[[132 130 129 132 127 120 116]
 [106 121 135 135 128 122 123]
 [148 133 122 128 123 133 132]]
=>
[[148 133 122 128 123 133 132]
 [132 130 129 132 127 120 116]
 [106 121 135 135 128 122 123]]

[[125 136 122 122 136 125 132 152]
 [133 137 130 133 125 116 134 126]
 [120 108 124 126 142 129 122 129]]
=>
[[125 136 122 122 136 125 132 152]
 [120 108 124 126 142 129 122 129]
 [133 137 130 133 125 116 134 126]]

[[128 134 128 138 128 129 125]
 [137 119 126 110 131 124 138]
 [148 116 124 103 127 121 142]
 [134 126 134 125 131 122 125]
 [154 116 130 107 128 115 137]]
=>
[[148 116 124 103 127 121 142]
 [137 119 126 110 131 124 138]
 [128 134 128 138 128 129 125]
 [154 116 130 107 128 115 137]
 [134 126 134 125 131 122 125]]

[[129 133 152 135 130 137 133 128 130 130 122 142 128 125 127]
 [130 126 137 129 127 142 146 125 127 133 132 142 125 127 128]
 [128 124 143 131 128 128 126 130 128 129 131 142 124 131 126]]
=>
[[130 126 137 129 127 142 146 125 127 133 132 142 125 127 128]
 [128 124 143 131 128 128 126 130 128 129 131 142 124 131 126]
 [129 133 152 135 130 137 133 128 130 130 122 142 128 125 127]]

[[132 129 140]
 [127 109 126]
 [115 105 114]
 [130 123 137]
 [127 129 117]
 [122 138 111]]
=>
[[122 138 111]
 [115 105 114]
 [127 129 117]
 [127 109 126]
 [130 123 137]
 [132 129 140]]

[[108 125 110]
 [140 121 123]
 [111 130 121]
 [115 133 131]
 [152 129 142]
 [125 122 114]
 [137 138 150]]
=>
[[108 125 110]
 [125 122 114]
 [111 130 121]
 [140 121 123]
 [115 133 131]
 [152 129 142]
 [137 138 150]]
---
[[129 127 103 108]
 [123 133 128 127]
 [129 127 115 116]]
=>
[[123 133 128]
 [129 127 115]]

[[128 124 133 144]
 [145 107 135 133]
 [116 141 117 135]]
=>
[[145 107 135]
 [116 141 117]]

[[139 126 129]
 [126 135 125]
 [118 141 127]
 [101 114 128]
 [145 127 127]]
=>
[[126 135 125]
 [118 141 127]]

[[154 130 143]
 [129 128 128]
 [121 137 125]]
=>
[[129 128 128]
 [121 137 125]]

[[151 142 146 130 125]
 [119 153 132 106 123]
 [139 125 137 143 144]
 [137 123 135 119 152]]
=>
[[119 153 132]
 [139 125 137]]

[[130 123 126 135 120]
 [125 135 135 133 123]
 [106 128 120 123 115]]
=>
[[125 135 135]
 [106 128 120]]
